(in the rows, 128 means zero)
Rotation paths and how fast each direction turns (degrees each step)
Each turn is a multiple of 5 degrees from 10 to 175, or 0.
Each row of a path follows its step; steps can be skipped.

step 0: [142 113 129 141 130 121 147 117 132 117 131 119 129 131 131 142 126 125
 130 119 128 118 128 117 130 135 123 135 128 121]
step 1: [141 130 128 119 122 115 138 130 124 144 139 123 120 118 125 120 129 133
 134 137 124 128 136 135 134 147 126 123 139 133]
step 2: [113 116 113 129 136 120 140 126 120 137 129 134 115 129 128 133 122 124
 125 132 140 122 120 129 120 114 126 135 143 138]
step 3: [143 126 121 126 130 126 146 134 137 117 135 124 129 127 142 126 125 120
 120 126 130 118 145 116 114 130 124 133 129 112]
step 4: [122 122 138 131 124 115 129 141 115 141 137 130 125 124 135 120 112 127
 120 137 126 128 133 139 130 151 125 133 126 131]
step 5: [119 126 119 145 133 125 143 128 130 123 137 134 137 125 125 123 125 138
 125 138 142 129 109 131 120 120 127 134 142 129]
step 6: [139 121 130 120 121 131 140 132 117 122 142 117 127 128 130 117 143 133
 117 120 138 114 137 129 123 126 131 136 121 115]
step 7: [125 126 129 138 132 119 128 141 126 140 138 128 113 142 128 118 107 144
 134 125 131 127 132 132 137 133 125 129 120 131]
step 8: [124 137 118 135 130 132 144 131 130 124 134 136 129 125 123 126 129 128
 120 127 121 125 116 134 141 118 109 140 144 116]
step 9: [135 110 121 124 132 132 145 122 114 127 124 126 129 124 124 116 136 126
 131 127 129 122 136 132 127 134 116 132 105 123]
step 10: [141 124 131 146 130 116 134 139 133 134 143 133 113 132 125 135 125 130
 135 122 132 141 131 139 129 128 120 126 126 143]
step 11: [129 128 126 131 132 132 150 125 112 130 135 128 129 134 131 138 136 124
 130 132 123 124 121 115 143 129 126 141 148 127]
Directions:
[131 127 128 128 126 123 127 127 127 120 123 130 124 126 135 127 129 135
 127 127 128 127 132 130 130 130 127 126 127 130] | 120
[128 128 131 127 130 130 135 124 126 125 125 128 131 131 129 129 129 129
 121 124 127 128 125 123 126 124 126 124 131 125] | 125
[132 126 124 129 126 128 132 125 128 129 125 128 122 129 123 133 131 123
 132 128 124 130 128 127 132 129 125 124 127 130] | 35
[130 125 126 126 126 126 128 123 132 129 123 127 134 126 125 125 126 131
 125 129 125 127 123 133 131 134 125 131 130 129] | 95

step 0: [141 141 130 133 119 130 119 126 144 133 121 126 132 128 118 123 120 144
 117 134 132 137 125 119 122 137 126 146 125 129]
step 1: [137 132 127 128 134 125 114 129 119 132 136 143 115 130 128 127 125 128
 130 141 117 142 107 127 138 121 132 125 133 116]
step 2: [123 127 135 121 124 127 124 135 125 124 134 150 121 124 127 112 130 126
 142 123 123 138 145 129 121 116 117 127 118 135]
step 3: [136 128 119 122 128 136 113 146 129 129 121 124 142 144 108 130 121 128
 131 128 123 123 138 122 127 134 124 131 118 129]
step 4: [121 129 128 123 121 130 119 136 148 133 134 126 131 125 126 135 123 111
 130 130 123 130 119 123 143 118 129 133 145 114]
step 5: [131 136 121 123 125 127 130 119 141 120 122 146 115 114 122 118 135 120
 125 133 120 130 141 134 129 141 126 132 139 134]
step 6: [125 149 116 130 139 122 127 138 123 133 125 132 134 128 115 135 137 141
 137 134 113 123 131 120 124 131 140 117 126 132]
step 7: [119 130 137 134 122 120 119 128 146 139 127 125 121 127 126 129 112 143
 138 129 133 128 132 114 133 115 121 116 135 126]
step 8: [129 111 122 124 114 131 113 131 125 125 117 131 116 126 128 115 126 139
 124 129 120 132 123 124 136 149 124 130 136 129]
step 9: [119 135 117 131 117 141 123 146 122 128 142 136 127 129 137 139 145 129
 138 134 124 140 126 128 119 131 128 124 129 122]
step 10: [130 120 119 134 127 133 120 116 142 135 137 138 127 135 123 129 126 120
 141 133 136 120 149 126 123 126 126 111 120 123]
step 11: [120 119 115 123 124 118 128 124 138 136 120 124 143 132 123 113 137 125
 136 117 121 118 120 116 136 140 132 133 126 122]
Directions:
[129 131 128 128 121 123 122 126 128 126 129 121 128 131 127 125 128 129
 127 125 132 129 129 131 132 128 132 131 131 126] | 95
[129 126 121 122 129 126 127 129 131 127 127 129 130 125 131 125 129 133
 123 125 128 128 130 127 128 132 129 132 121 132] | 130
[127 133 127 131 128 130 127 126 125 126 132 133 121 131 131 127 134 126
 123 131 128 126 132 126 131 127 131 130 126 126] | 90
[127 126 128 129 133 122 128 132 129 131 130 127 127 132 124 127 132 128
 130 128 130 128 135 132 124 125 132 124 125 132] | 95
[131 129 129 126 127 128 128 131 126 130 133 123 123 120 123 124 130 125
 128 129 130 126 127 123 126 130 126 126 125 124] | 0

step 0: [115 113 127 121 129 123 124 117 134 126 136 129 121 117 143 120 132 129
 142 138 139 137 139 111 132 124 120 121 127 116]
step 1: [131 111 132 133 118 135 135 136 128 126 122 124 119 133 132 110 127 133
 119 147 132 133 136 139 137 120 115 136 117 128]
step 2: [120 133 126 122 107 125 122 130 108 121 120 127 126 123 133 122 115 130
 131 138 144 136 135 124 112 134 122 123 123 122]
step 3: [131 138 124 115 127 127 129 128 132 118 131 132 117 137 133 105 124 127
 127 148 135 130 118 131 137 132 144 118 121 126]
step 4: [126 128 132 132 124 135 131 137 108 109 138 127 132 123 120 133 141 128
 125 152 130 120 134 132 122 131 139 126 126 117]
step 5: [118 135 121 124 132 127 134 110 129 113 126 120 128 136 130 113 139 117
 140 137 135 125 143 137 123 130 127 119 142 131]
step 6: [120 120 129 140 137 135 127 129 139 122 141 135 127 113 127 116 137 135
 145 145 138 127 136 126 130 136 123 132 116 131]
step 7: [127 121 118 128 129 131 140 130 123 123 127 119 126 139 127 130 123 134
 135 144 134 147 146 139 117 116 118 134 124 134]
step 8: [133 130 126 127 125 120 123 131 134 118 113 128 124 129 129 122 114 129
 135 142 143 126 133 125 117 152 124 130 115 140]
step 9: [136 138 124 122 136 123 127 126 126 110 137 140 111 132 115 130 121 127
 131 142 129 144 126 130 126 122 139 129 111 121]
step 10: [132 129 134 123 139 127 133 132 122 107 117 118 121 136 126 145 142 123
 124 148 137 124 130 122 129 139 128 126 135 128]
step 11: [125 124 131 126 132 118 123 104 138 109 128 133 124 120 122 124 132 110
 135 136 127 121 137 130 126 126 119 131 125 116]
Directions:
[124 128 124 126 128 130 130 127 127 125 124 126 130 133 132 131 124 129
 132 128 132 127 124 123 125 129 125 128 136 127] | 135
[131 127 128 121 128 124 127 132 123 126 129 125 124 127 124 127 127 128
 130 127 126 127 120 132 125 132 131 127 128 127] | 60
[126 134 127 125 133 133 125 130 132 129 132 128 125 128 129 124 131 131
 131 126 129 132 124 122 129 127 129 129 124 125] | 120
[127 125 126 133 129 130 127 132 127 123 127 135 124 130 129 127 125 131
 132 126 124 122 127 130 130 124 129 130 127 125] | 135
[130 129 122 130 129 124 127 126 123 126 132 130 131 130 129 128 136 123
 127 128 129 124 124 125 130 126 124 128 126 131] | 60

step 0: [124 125 122 118 125 138 132 136 115 131 125 129 110 126 127 132 129 136
 111 127 118 112 121 144 126 141 136 110 133 131]
step 1: [144 122 143 135 130 128 129 130 112 139 124 127 132 136 124 134 149 131
 131 131 135 138 147 117 125 123 139 135 140 126]
step 2: [125 125 137 115 120 137 119 135 131 118 126 118 130 133 141 112 119 123
 111 142 139 117 123 128 119 128 133 135 115 140]
step 3: [112 134 124 129 127 139 127 129 108 133 128 131 127 135 119 146 118 137
 129 122 120 136 131 146 127 136 146 134 140 132]
step 4: [141 145 140 128 122 137 128 125 116 127 116 123 132 129 128 104 143 128
 132 134 141 133 127 117 127 133 129 119 141 121]
step 5: [125 109 125 122 118 129 112 130 120 130 130 127 128 113 138 120 109 137
 107 137 123 134 136 133 125 121 133 134 124 124]
step 6: [127 127 132 136 131 141 130 128 114 129 118 142 134 143 133 146 125 121
 130 127 141 130 105 132 127 123 137 126 144 130]
step 7: [128 135 139 125 105 116 120 124 118 115 127 131 130 123 116 109 142 115
 123 136 124 128 133 137 121 131 126 136 132 120]
step 8: [133 121 125 125 114 142 133 135 119 122 135 124 140 124 143 137 116 149
 115 123 128 119 134 135 137 119 124 122 139 130]
step 9: [140 127 127 142 138 127 131 120 121 138 118 135 132 131 116 124 134 112
 118 140 127 122 122 133 118 119 150 120 141 136]
step 10: [135 118 140 116 105 132 116 133 118 126 125 128 126 135 132 135 146 135
 121 137 125 126 129 134 121 144 119 127 115 126]
step 11: [123 127 134 132 125 135 136 145 122 123 136 125 130 124 133 133 123 128
 115 114 140 124 140 122 126 122 145 141 147 146]
Directions:
[129 128 130 131 134 126 125 126 122 127 127 124 124 129 126 131 129 123
 134 130 126 126 126 132 132 129 129 124 131 127] | 125
[131 126 129 125 127 126 124 129 132 126 124 125 128 124 131 128 122 128
 129 127 133 126 132 131 132 126 127 129 131 135] | 120
[125 124 129 129 129 127 122 132 128 128 130 129 135 130 129 131 131 122
 128 126 132 131 124 130 126 130 129 129 122 132] | 90
[127 131 129 124 125 124 124 132 128 131 127 132 124 129 125 126 134 131
 129 122 131 129 129 131 129 132 125 126 133 127] | 110
[123 131 128 126 131 131 124 127 125 129 125 127 126 127 130 123 122 130
 132 128 131 136 126 125 129 130 129 131 128 124] | 35
[126 135 124 130 129 131 128 129 127 127 130 125 136 128 124 123 128 131
 130 128 127 127 131 135 129 126 126 124 127 130] | 80

step 0: [125 126 124 116 113 135 132 134 122 142 113 125 134 118 113 145 129 138
 115 123 132 132 132 120 129 144 121 126 126 128]
step 1: [132 120 130 128 126 120 131 137 125 120 126 150 126 118 126 129 146 134
 128 141 145 138 121 138 138 129 143 129 130 136]
step 2: [133 126 114 119 137 127 143 123 122 138 135 126 133 135 128 132 143 128
 124 128 123 128 127 134 122 141 123 119 154 133]
step 3: [130 118 135 122 127 145 122 133 137 132 122 135 130 112 118 121 130 118
 136 111 133 126 130 132 144 144 127 132 139 133]
step 4: [124 127 129 116 134 125 125 135 126 144 134 137 132 136 132 148 136 132
 121 135 134 129 131 140 137 148 130 132 115 116]
step 5: [114 131 121 126 128 132 136 137 127 132 122 144 127 120 125 126 151 125
 119 131 119 127 131 127 127 126 124 137 130 153]
step 6: [131 117 127 117 122 140 136 125 123 125 130 132 156 130 130 125 142 138
 136 120 128 119 118 140 126 133 141 126 132 125]
step 7: [113 135 128 127 142 136 121 132 121 137 125 129 139 115 121 136 122 130
 126 136 134 123 135 129 144 143 130 110 137 136]
step 8: [125 110 127 115 112 130 138 130 127 141 127 139 131 125 106 140 132 123
 120 133 139 134 116 129 130 130 123 129 121 130]
step 9: [139 122 119 127 136 125 135 124 127 119 124 145 129 121 128 125 149 147
 117 131 134 130 140 126 132 143 139 124 133 134]
step 10: [126 137 125 118 130 125 132 128 129 137 131 120 136 125 122 130 143 118
 140 118 133 140 117 145 126 141 129 123 147 142]
step 11: [135 107 124 121 123 142 121 138 122 145 123 138 128 122 138 132 130 121
 129 122 125 123 133 125 147 144 127 123 134 125]
Directions:
[132 127 131 125 133 124 126 126 126 127 133 133 129 129 134 127 127 133
 127 128 132 124 129 129 131 127 134 126 126 125] | 140
[127 133 132 133 131 124 128 131 131 125 127 127 130 126 129 132 130 128
 133 133 128 131 127 134 129 132 129 124 126 126] | 125
[128 124 132 125 128 132 124 132 124 128 125 127 123 130 131 133 128 126
 123 133 131 132 129 131 129 123 127 127 126 128] | 100
[124 127 127 129 126 129 128 125 125 127 127 127 135 125 123 128 126 131
 125 131 130 128 127 125 126 123 131 121 123 130] | 45
[128 135 134 127 129 128 127 128 130 127 129 129 127 121 130 132 129 130
 122 124 126 126 129 125 126 126 124 125 132 129] | 155
[124 129 127 125 127 125 127 132 123 122 130 133 125 128 128 126 132 131
 129 127 127 134 128 126 121 130 128 128 125 128] | 90

step 0: [122 130 141 134 140 135 130 113 131 143 128 126 140 122 132 142 140 121
 125 145 122 123 126 139 132 129 136 128 136 138]
step 1: [130 129 140 128 137 130 130 130 135 134 119 120 121 125 136 105 127 137
 122 120 122 125 138 108 144 126 128 134 125 134]
step 2: [128 121 126 126 130 128 122 118 125 127 128 128 133 138 109 128 138 137
 119 123 132 118 122 128 116 124 133 157 132 121]
step 3: [123 135 123 136 124 132 130 116 146 121 120 115 128 129 134 120 138 111
 118 142 118 128 127 130 127 129 142 120 131 117]
step 4: [138 126 150 133 138 129 147 126 138 136 130 129 137 144 132 127 126 135
 128 123 126 142 129 126 131 141 126 138 122 125]
step 5: [129 133 126 123 132 125 115 130 136 130 118 120 145 138 124 122 127 135
 130 117 129 113 138 139 127 116 143 133 138 141]
step 6: [135 137 131 140 133 149 128 126 136 121 114 134 126 124 127 131 143 118
 128 143 133 122 136 120 128 125 118 143 131 122]
step 7: [129 117 121 122 134 121 141 113 142 134 113 127 125 131 129 133 119 120
 123 114 116 136 131 121 125 128 138 139 116 132]
step 8: [116 137 134 139 142 124 118 125 124 139 128 129 142 137 135 133 125 129
 107 133 137 122 133 138 135 133 139 137 134 124]
step 9: [132 126 145 121 141 141 130 119 128 135 116 110 126 128 121 122 143 129
 132 135 118 125 132 116 134 119 130 120 138 132]
step 10: [132 119 128 131 123 128 129 130 142 131 125 133 127 120 125 112 134 136
 121 116 123 120 123 125 130 140 137 158 122 126]
step 11: [119 138 125 132 131 127 124 113 141 119 135 115 126 148 126 132 127 123
 117 129 125 129 132 130 118 112 134 137 136 116]
Directions:
[129 126 129 126 131 132 130 127 126 129 133 129 125 136 127 134 130 131
 131 130 127 132 129 123 126 125 126 130 131 126] | 155
[128 130 127 127 127 125 123 131 126 128 130 127 128 135 125 131 128 127
 129 125 126 126 125 130 134 128 129 133 120 129] | 125

step 0: [130 136 120 123 122 142 117 129 136 136 134 134 139 117 119 133 130 133
 124 125 133 141 143 131 115 124 134 111 132 128]
step 1: [142 132 125 122 136 133 136 131 112 130 131 128 123 117 123 143 150 131
 122 132 132 134 126 121 114 123 133 127 132 123]
step 2: [132 126 128 130 137 127 148 132 113 136 140 123 116 123 136 140 133 131
 146 128 119 127 124 127 139 135 124 130 133 133]
step 3: [131 126 126 123 130 127 123 127 125 128 149 124 133 122 119 123 106 136
 139 118 120 133 118 140 139 132 125 132 125 138]
step 4: [126 123 119 130 125 136 108 128 127 119 143 132 135 120 121 114 127 132
 119 113 137 131 118 125 125 131 130 137 137 119]
step 5: [125 122 137 126 134 130 114 131 126 125 127 138 116 124 126 128 144 128
 121 136 142 109 121 115 133 140 127 128 138 120]
step 6: [127 124 130 127 133 119 132 124 135 123 131 128 110 132 127 124 126 127
 138 143 134 125 134 120 148 133 138 107 130 133]
step 7: [134 131 124 129 116 137 132 129 140 115 133 123 129 132 113 119 122 125
 138 132 123 135 134 143 126 125 133 107 135 135]
step 8: [147 134 128 142 119 141 125 129 118 121 131 121 127 135 119 127 140 132
 121 122 126 127 125 140 110 125 137 125 124 118]
step 9: [132 127 128 144 132 135 129 123 119 144 132 121 119 128 140 141 140 137
 128 121 127 111 136 133 130 140 128 129 124 118]
step 10: [121 128 125 116 143 128 130 119 136 145 139 123 127 115 130 139 118 140
 126 127 128 125 134 140 141 130 134 122 120 131]
step 11: [115 132 118 115 137 140 130 134 132 128 139 134 135 112 123 123 126 129
 127 121 129 149 121 132 126 118 140 123 135 122]
Directions:
[116 128 129 128 130 131 124 124 129 126 129 131 128 128 125 129 127 128
 130 128 127 126 125 126 131 125 130 131 125 123] | 55
[130 126 134 130 132 124 125 128 130 132 129 128 123 128 131 127 125 131
 136 131 125 129 134 128 129 129 127 130 127 128] | 100
[128 130 125 129 125 127 128 128 129 124 127 133 127 134 130 131 130 133
 128 130 128 124 134 134 126 125 130 124 126 125] | 40
[126 127 130 132 128 132 130 124 133 131 124 122 123 129 127 123 127 123
 125 129 128 126 127 132 124 129 130 123 125 126] | 35
[132 126 123 126 132 130 122 132 135 124 126 125 128 129 126 130 129 126
 131 126 129 133 127 130 125 126 129 132 128 125] | 100

step 0: [122 127 134 132 123 122 131 118 134 121 124 147 130 131 120 144 142 133
 118 119 117 122 140 123 134 137 123 125 120 136]
step 1: [124 134 125 116 140 131 121 118 122 128 115 142 129 143 120 131 127 136
 115 115 130 133 136 122 130 118 136 117 125 118]
step 2: [114 146 122 130 136 128 138 129 125 136 136 128 120 121 120 137 119 144
 109 127 124 122 133 122 127 118 130 126 135 128]
step 3: [123 124 128 151 128 121 134 120 121 123 143 143 124 133 111 130 126 130
 114 131 138 129 118 123 126 128 124 127 132 120]
step 4: [120 127 126 137 123 131 133 102 135 121 129 139 129 128 129 134 127 116
 114 118 110 129 127 122 127 130 130 132 121 128]
step 5: [131 127 130 123 132 122 134 117 124 132 109 142 125 133 121 133 127 132
 124 122 115 126 134 124 129 122 130 131 133 100]
step 6: [125 139 125 126 130 129 131 128 122 119 143 137 129 113 117 132 126 147
 127 114 122 120 137 127 135 116 131 129 129 117]
step 7: [117 130 134 129 121 120 123 123 134 119 139 136 126 129 113 144 136 142
 112 131 135 133 120 128 132 135 125 118 130 119]
step 8: [117 128 118 130 124 132 137 113 134 128 128 144 125 139 127 122 129 127
 111 117 124 132 130 121 143 130 126 111 125 131]
step 9: [123 133 130 131 135 133 141 125 120 143 120 140 128 133 116 138 135 129
 115 130 118 136 148 115 125 123 126 129 133 121]
step 10: [126 135 123 139 128 130 127 126 115 123 125 142 125 122 104 129 116 142
 120 115 127 120 129 125 115 121 132 132 124 129]
step 11: [113 131 135 134 133 125 120 105 134 115 134 134 132 122 123 137 120 135
 114 138 125 121 123 120 122 125 127 122 134 117]
Directions:
[133 131 128 123 126 127 128 129 135 130 129 133 133 129 124 130 122 125
 129 129 131 128 126 124 129 128 129 131 132 131] | 0
[126 126 132 128 127 128 124 129 122 126 126 129 132 133 129 131 126 127
 129 131 131 135 128 126 128 126 124 128 134 123] | 175
[127 133 128 131 129 126 127 135 123 132 128 126 135 125 124 124 129 128
 126 127 125 127 125 131 129 128 131 129 132 127] | 95
[133 126 128 128 130 125 125 122 128 127 128 128 132 133 128 128 128 128
 125 131 120 129 126 134 131 129 127 123 128 133] | 95
